Each row is where one point has got to under a steady rotation. How many steps took it there?
The counts run from 0 to 370.
[109 134 133  88 153  91 133 148 115 140  90 137 164 157 140 124 136 108
 160 154  63 145 129 180 103 161 101 126 111 120 157  75  92 139 131 115
 110 140 189 107 129 129 133 148 122  81  98 145 152 147  97 142 110 141
 155 104 131 106] | 362
[153 104 117 130 165 110 104 112  89 124 110 164 166 165  85 142 149 155
 129 146  83 153 134 181  58 173  83 113 114 119 144 104 119 144 148 126
 109 154 160 115 166 129 137 162 160 116 129 148 122 137  93 112 111 130
 126  84 136  97] | 132
[103 114 139 104 139  96 113 139 120 172 125 128 200 167 122 132 138  89
 158 117  75 135 124 158  95 123 118 127 103 128 153 111  94 174 115  98
  88 112 168  81 150 120 128 151 146  78  99 107 149 154 101 146 124 148
 141 122 110 128] | 302
[135 142 106 108  98 116 167 122  78 139 112 150 161 172 131 109 149 108
 123 172  72 160 154 122 122 177 108 136  87 120 138 101 137 137 116 103
 111 152 180 103 138 101 150 136 129 113 157 135 181 106 103 140 142 132
 133  86 159 119] | 51
[123 144 147 100 141  88 168 149 103 158 145 128 157 168 116 131 141  80
 139 137  76 152 141 158  99 116 118 125  86 127 145  80 100 164 128 103
  85 140 138  77 172 130 131 124 138  83 139 110 143 166  96 169 111 129
 124 107 141 131] | 245
[161 106 121 125 158 131 120 115  80 121 129 156 167 182  74 115 160 135
 152 166  82 148 148 165  78 161  74 151  99 129 126 115 112 144 150 103
  91 164 152 108 152 105 126 134 147 108 145 119 154 128 110 108 102 117
  89  90 124 140] | 11
[147 111  89 114 138 105 137 131 109 151  97 153 166 162 118 133 131 144
 132 128 138 146 130 177  97 129 123 122  91 141 158 109 134 174  62 105
 108 112 183 106 154 138 127 150 151  75 141  88 162 141 100 147 139  99
 151 102 124  78] | 163
[152 138 111 133 130 115 141 105 121 177  84 161 166 172 103  79 111 114
 109 165 116 168 135 156  87 100 125 156 129 143 153  96 154 162 112  84
 107 133 143  69 135 101 166 163 165 126 122 125 138 107 112 130 132 113
 132  87 127 121] | 156
[127 139  99 123 162 127 128 132 116 148  68 157 156 183 109 108 130 156
 160 173 122 139 134 187  82 132  79 148 139 132 151  91 124 127 116  97
 100 136 162 107 132 123 153 174 141  98  78 141 151 132 109 102 105 126
 120  75 105 115] | 259
[163 132 128 130 176 118 158 113  77 158 116 156 148 174 123 124 150 114
 116 151  97 169 147 176  85 136 102 115 102 147 161 102 118 141 127 116
 105 167 148  65 166 110 130 138 142 116 149 132 120 154 100 146 111 117
 130  82 155 100] | 190
[152 117 138 111 151 116 124 141 118 127 122 149 162 166  97 109 125  91
 140 169  75 144 147 185  91 125 105 163 102 135 148  84  92 167 144  95
  92 167 167  96 133 118 114 126 148  85 124 116 126 131 114 160  82 107
 130 125 104 129] | 185
[ 97 132 102 104 139 119 127 140 128 164  91 146 167 177 122 128 126 108
 149 162  82 115 153 168 102 139  92 147 122 107 144  79  99 135 135  83
  96 119 185  93 121 114 141 164 141  92  74 139 141 133 106 144 115 153
 142 106 104 127] | 21
[112 121 130  98 109 106 116 113 109 164 126 133 206 182  87  92 147 109
 141 140  74 153 133 120 100 150 108 152 104 119 114 117 137 165 137  86
 105 131 157 102 144 102 153 148 164 104 125 115 176 111 113 110 146 146
 101  81 133 160] | 175
[132 127  95 110 100 107 170 137  85 132 135 135 169 173 100 137 155 144
 146 140 108 140 142 136 112 161 109 114  75 132 133 110 131 160  83 112
  94 117 164 109 171 132 138 143 135  79 156  92 193 132  89 141 140 111
 128  91 141 111] | 107
[138 124  86 108 138  99 142 140 118 158  92 148 158 159 118 135 120 143
 115 135 138 153 128 180  88 131 125 117  95 130 158  88 138 164  69 104
 114 109 183 105 153 147 139 155 154  79 133  98 157 141 106 151 139 103
 150  90 129  79] | 162
[158 114  98 157 113 121 112 106 111 152 102 173 175 164  86 115 112 123
  94 164  93 140 149 152  67 124 118 141 124 133 155 107 141 170 131 102
  99 131 147  67 146 107 155 180 169 129 120 143 117 104 102 134 123 127
 160 117 115 111] | 93
[133 150 121 102 103  98 141 134 145 145  97 138 159 155  82  84 101 116
 116 162  94 159 122 153  82 122 128 166 114 113 127  54 146 167 125  92
 103 131 136 116 144 137 163 155 167 101 133 128 162 109 110 134 136 102
 112  74 134 130] | 278
[140 118  85 128 147 131 130 140 114 145  84 165 154 180 110 123 123 143
 161 169 128 110 152 177  98 127  82 162 108 132 152 103 109 145  97  85
  81 112 173 100 126 117 132 161 121  89 100 111 159 118 111 127 115 118
 132 114  82 120] | 322
[121 105 129  93 148  79 100 115  93 164  97 135 187 150 127 124 146 105
 133 107  61 169 112 139  99 162 114 126  85 116 137 115 118 169 115 112
 112 104 177 116 145 109 137 149 141 113 130 119 174 127  98 105 163 153
 115  86 136 116] | 236
[105 124 151  86 137  94 100 140 141 145 109 124 197 159  97  93 131  97
 169 138  62 147 113 161  91 137 109 158 115 121 130  97 105 168 141 102
  94 132 159 117 128 123 137 143 152  81 101 119 165 133 107 122 122 129
 118  97 111 142] | 240
[154 123  99 131 149 122 131 116  92 130 125 164 131 165  83 149 130 115
 100 174  80 134 161 169  73 154  83 142  96 116 141  76 113 143 162 101
  89 150 146  95 164 122 130 151 165 122 148 138 112 133  96 143 103 123
 115  97 120 114] | 251
[ 91 141 117  83 139  99 123 131 112 174  94 130 182 174 134 123 147 116
 143 127  75 154 124 156 100 174 107 116 119 112 140  89 122 130 130 100
 127 125 190 120 146 123 153 151 156  91  96 140 162 143 104 124 141 158
 136  73 142 113] | 298
[145 119 116 106 115 100 142 126  81 116 128 142 177 161 105 120 164 146
 147 144  75 167 126 139  93 192 103 113  87 126 132 115 136 151 110 133
 107 150 171 129 156 121 143 143 131  93 155 128 193 117  86 115 138 119
 128  80 160 108] | 170
[146 102 106 119  99 117 130 116  85 139 141 147 191 175  87 120 154 116
 141 147  91 133 152 116 106 156 107 147  73 127 124 139 124 167 106  94
  89 124 170  97 150  98 131 136 144 100 156  93 189 105 103 129 136 126
 110 113 116 142] | 110
[105 139  99 109 140  97 143 141 118 152  94 147 153 159 142 146 119 100
 142 158  72 126 151 170  94 151 103 128 104 110 161  73  90 144 125 106
  91 112 185  92 133 131 132 158 121  90  94 144 135 145  92 152 109 148
 166 119 110 105] | 23
[162  95 103 123 126 115 119 131 112 134 112 154 195 167  95 121 142 152
 142 138 128 142 135 167  92 138 110 130  94 155 153 135 125 180  70 109
  98 126 182 103 143 127 126 145 146  71 127  84 172 123 103 137 120  91
 143 117 109  99] | 165
[151 123 101 116 133 139 138 116  91 136 133 155 164 191  79 116 158 133
 121 162 103 147 166 149  98 171  80 142 102 132 118 104 139 133 143  93
 115 162 169 112 152 109 135 133 176 104 150 117 159 119 115 129 111 120
  91  71 140 135] | 351
[107 134 146  84 127  91 121 147 140 136 114 123 184 160  99  95 128 101
 168 144  53 145 121 161  91 139 108 149 115 115 136  75 102 165 149 103
  98 143 157 124 136 133 145 141 147  74 107 127 161 138 108 137 108 129
 115  95 119 141] | 241
[159  93 109 121 110 118 116 128 107 106 120 152 190 169  79 115 152 160
 154 155  97 145 130 163  87 168 103 133 104 145 139 130 127 169 100 126
 103 146 182 123 139 124 130 150 147  74 134 112 178 113 104 123 112  92
 140 107 119 113] | 167
[149 133 111 133 120 107 170 127  73 139  99 153 173 168 144 109 146 128
 157 166  90 155 140 144 106 147 115 121  98 145 164 129 118 153  85 123
  90 138 165  77 133  97 148 156  97 108 128 145 177 113  89 127 129 120
 163 111 142 100] | 328
[140 129 105 145 128 102 140 109 107 178 107 148 169 170  78 111 125 139
 117 137 130 153 120 153  63  98 114 129 115 131 145 105 145 174 101 103
  89 102 114  75 168 128 165 171 168 120 131 115 143 124  99 112 142 122
 118  83 128 119] | 36
[139 141 113 136 146 125 139 115 107 146 116 153 146 179  70 109 126 130
 123 171 103 146 149 164  64 121  85 150 127 118 131  83 132 141 158  97
  90 148 111  88 163 126 160 161 169 126 124 141 125 128 105 114 109 127
  96  71 121 140] | 314
[126 121  77 111 116 111 130 139 131 134  97 149 153 166  72 130 118 157
 130 154 127 128 135 168  76 138  99 152 108 111 136  75 138 157 101  95
  89  99 149 127 152 155 152 172 157  87 125 113 164 117  97 119 135 105
 117  78 106 116] | 40
